Each row is where one point has got to under a steady rotation. How many steps took it there?
The counts run from 0 to 234.
[140 137 123 108 190  97 184 118  87 128 137 130 129  99 119 125  94  97
 169 113 160 112 147  98 122 151 140 112 151 140 118 119 145 132 131  64
  99 114 162] => 64
[139 128 124 100 148 143  88  62 124 159 104 152 171 118 139 159 127 134
  96 159  95 115 148 188 135 120 136 170 138 113 139 109 148 156 133 163
 138 156 126] => 150
[ 93 127 141 121 128 101  87 184 148 104  96 143 115 141 132 135 124 120
  81 114 118 121 128 137 192  86 157 162 100 126 125 148 130 121 169 178
 123 128 117] => 190
[124 165 156 132 149 125 126 126 134 129 112 204 103 157  99 132  97 133
 155 112 136 113 126  96 100 103  71 119 164  89 111 141 146 141 122 131
  82  95 153] => 81
[ 73 119 106 152 152 132 174 143 140 157 146  94 162 131 129  90  98  74
 139 114 127 118 140  92 118 130 177 117 100 155 143  86  74 121 136 122
 102 145 123] => 27
[108 136 174 136 177 104 185 143 135 135 129 143 135 119 119 139 128 152
 127  81 189  95 107 131 149 137 166 129 159 158 126 112 123 133 133 101
 112  76 102] => 53
[163 124 145 121  86 183 109 146 107 164  98 135 151 163 104 124 152 100
 154 118 125 131 126 168 113 112 126 138 177 155 135 118 151 128 147 121
 191 134  81] => 123
[ 79 134 103 158 153 120 133 138 140 158 113  75 133 101 106  88  88  77
 105 127 127  98 158 111 167 116 139 103  76 143 148 128 108  95 141 149
 124 152 107] => 30
[116 118 133 177 135 114 173 122 108 170 156 176 112 167 122 119 123 131
 135  96 109 143 141 120  79 151 106 119 175 122 112 120 153 140 114 152
 126  65 115] => 92
[ 97  85 127 108 158 101 153 182 129 101 134  85 137 130 133 122 107 142
 138 113 136 153 133 102 151 112 186 159 153 167  97 171 151 133 150 104
  95 105 123] => 203
[ 70 126 130 151 143 114 134 168 180 103 134  77 134 122 116  81  81 108
 153 143 133 119 152  99 134 107 154  97 125 147 124 120  69 121 107 138
 122 133 104] => 24
[139 108 150 113 103 144  97 134 100 160  83 155 154 172  85 137 133 129
 157 142 137 174 124 120  88  76 107 136 174 153 151 135 152 146 141 119
 137 129  96] => 120
[139 135 140  97 151 130  66  71 127 144 100 145 144 112 136 160 127 138
 100 170 101 116 154 191 147 105 130 166 141 111 139 113 147 149 127 176
 144 160 122] => 151
[ 96 132 165 128 145 122 103 175 176 131 127 100 116 130 156 102 146 127
 127 119 145 107 106 163 121 110 156 129 138 113 125  74  50 135 101 179
 119 121 117] => 14
[120 105 104 118 156 137 161 166 100 141 128  69 136 115 147 109 135 105
 127  88 117 114 134 137 160 149 199 162 133 152  94 148 163 112 157 100
 126 120 132] => 206
[163 127 107 137 143 133 110 110 106 106 136 129 132 136 103 123 141 141
 134 166 129 153 167 186 147 132 131 106 171 165 130 128  96  89 142 120
 205 151  99] => 134
[155 140 106 169  98 145 118 144 109 156 107 149 121 111 101  77 118  77
  80 122 123 149 187 127  88 140 100 127 126 119 107 124 178 145 109 117
 178 131 132] => 105
[141 124 119 140 179 161 118 120 115 167 146  99  75 137 131 132 125 153
 145  92 119 106 109 129 131 126 114 132 167 113  88 159 152  95 138 185
  78  97 110] => 234
[164 138  86  74 162 160 100  90 147 148 133  95 122 122 151 104 146 106
 105 131 133 125 144 133 106 121 139 161 104 100 140  88  91 148 128 172
 104 159 154] => 1
[ 93 127 116 122 117 130 114 159 142 146  97 144 136 146 143 132 131  93
  75  97  91 103 131 139 172  97 172 185  80 119 131 138 147 130 172 175
 119 137 126] => 188
[151 135 112 157 144 149 140  94 133 104 151 153 174 145 104 121 148 166
 123 153 135 161 170 170 128 130 150 121 165 163 122 130  85 119 115  93
 193 149 117] => 136
[123 137 162 112 114 137 115 139 160  95 130 121 133 131 165 134 123 126
 149 135  80  80 158 198 135 108 174 151 169 107 117 112 109 152  88 167
 155 141 113] => 162
[145 175 141 143 192  91 125 140  95 101 123 169 108  88 110 122 100 105
 144 122 161 105 145 123 143 149 101  96 128 107 102 120 121 114 133  84
 119 131 183] => 70
[154 129 101  98 168 179 106 130  96 151 123 135 108 132 131 146 129 114
 142  87 130 108  91 111 131 129 132 166 141 111  96 129 140 110 181 114
  61 146 169] => 224
[ 75 132 106 164 134 104 167 128 127 121 149 134 169 149 143 131 119 125
 131 144  72 137 171 131 127 103 195 141 104 121 135 145  74 128 102 147
 117 159 164] => 175
[106 134 150 108 152 139 160 120 138 174 104 135 139 122 111 136 116 104
 104  76 170  76 100 117 161 128 153 154 123 147 152 104 161 142 168 132
  96  96  87] => 47
[100 124 143  87 158 116 150 139 145 140 106 160 132 133 100 146 106 109
 110  95 190 109 103  87 145 110 151 145 125 157 158  94 122 144 179 109
  78 110 110] => 45
[121 117 120 170 131 113 168 117  98 178 146 155 100 156 113 107 111 122
 136 104 102 147 158 120  88 144  97 114 172 122 113 135 171 130 109 163
 130  64 109] => 93
[130 171 139 161 184 117 159  98  95 168 120 189 143 122 117 141 111 121
 143 105 140 108 126 106 109 132 105 124 124  93 116 127 144 133 119  96
  87 120 189] => 73
[ 86 149 112 148 114 123 120 160 166  91 114 163 144 143 133 116 111 116
  85 129 102 119 166 117 161  82 172 156  86 108 118 157  96 139 126 143
 123 167 159] => 182
[138 125 133 164 119 110 101 160  92 136 109 189 141 129 100 113 139 106
  97 144 152 199 146 109  67 129 102 124 128 143 120  91 124 150 129  99
 151 140 156] => 109
[ 74  99 134 107 147 108 140 141 141 159 120  57 124 146 135 108 108 116
 166 131 125 122 129 116 104  87 150 119 138 131 154 104  90 130 102 178
  86 114  95] => 18
[ 98 106 119 135 127 119 156 118 114 139 153 105 157 138 168 133 110  94
 163 137  48 106 160 167 119 131 198 145 144 131 131 103 114 137 118 170
 138 142 128] => 168
[109 124 158 111 147 114  85 170 168 126 116  86 102 122 152 104 137 115
 129 123 139 105 111 167 128 112 137 128 133 113 131  67  67 127 112 196
 117 126 107] => 13
[101 165 148 128 148 137 126 151 184 121  91 151 131 118  88 121 104 129
  84  99 191  87 127 104 172  91 139 135 102 133 140 138 118 137 147 117
 105 126 105] => 42
[125 109 137  59 129 118 112 106 106 127 116 112 117 142 151 159 122 127
 155 158  86 113 143 181 123  84 164 160 179 110 156 108 124 151 114 178
 121 146 113] => 159
[117 170 111 114 135 151 143 148 152 149  91 128 113 119 100 116 125  98
  77  85 179  76 124 125 173 101 152 140  86 124 159 110 110 121 153 117
 120 142 115] => 40
[131 144 152 152 130 107 115 158 131 112 133 186  72 145 112 111 102 115
 144 115 126 116 138 127 119 137  66 100 180 111  93 126 152 117 134 165
 134  72 115] => 88
[144 125 132 146 111 137  75 139  76 186  66 144 141 134  94 119 140 107
 105 139 130 169 141 138 100  99  85 135 122 123 143 128 172 137 123 137
 158 142 123] => 113
[123 136 169 109 141 129 102 108 150 115 121 175 153 140 147 168 146 168
 121 149 122 123 130 191 114  98 166 168 163 112 133  93  87 163 102 147
 132 142 135] => 155
[ 81 132  94 152 135 100 159 116 116 134 132 119 160 151 133 127 113 116
 131 143  68 140 179 115 135  87 177 143 101 118 145 160  98 133 110 157
 111 166 158] => 176
[138 163 122 140 172 174 114 159 129 111 115 136 125 117 125 127 143 149
 117  89 164 108 113 126 157 114 147 151 121 106  72 161 113 115 138  70
 100 160 189] => 219
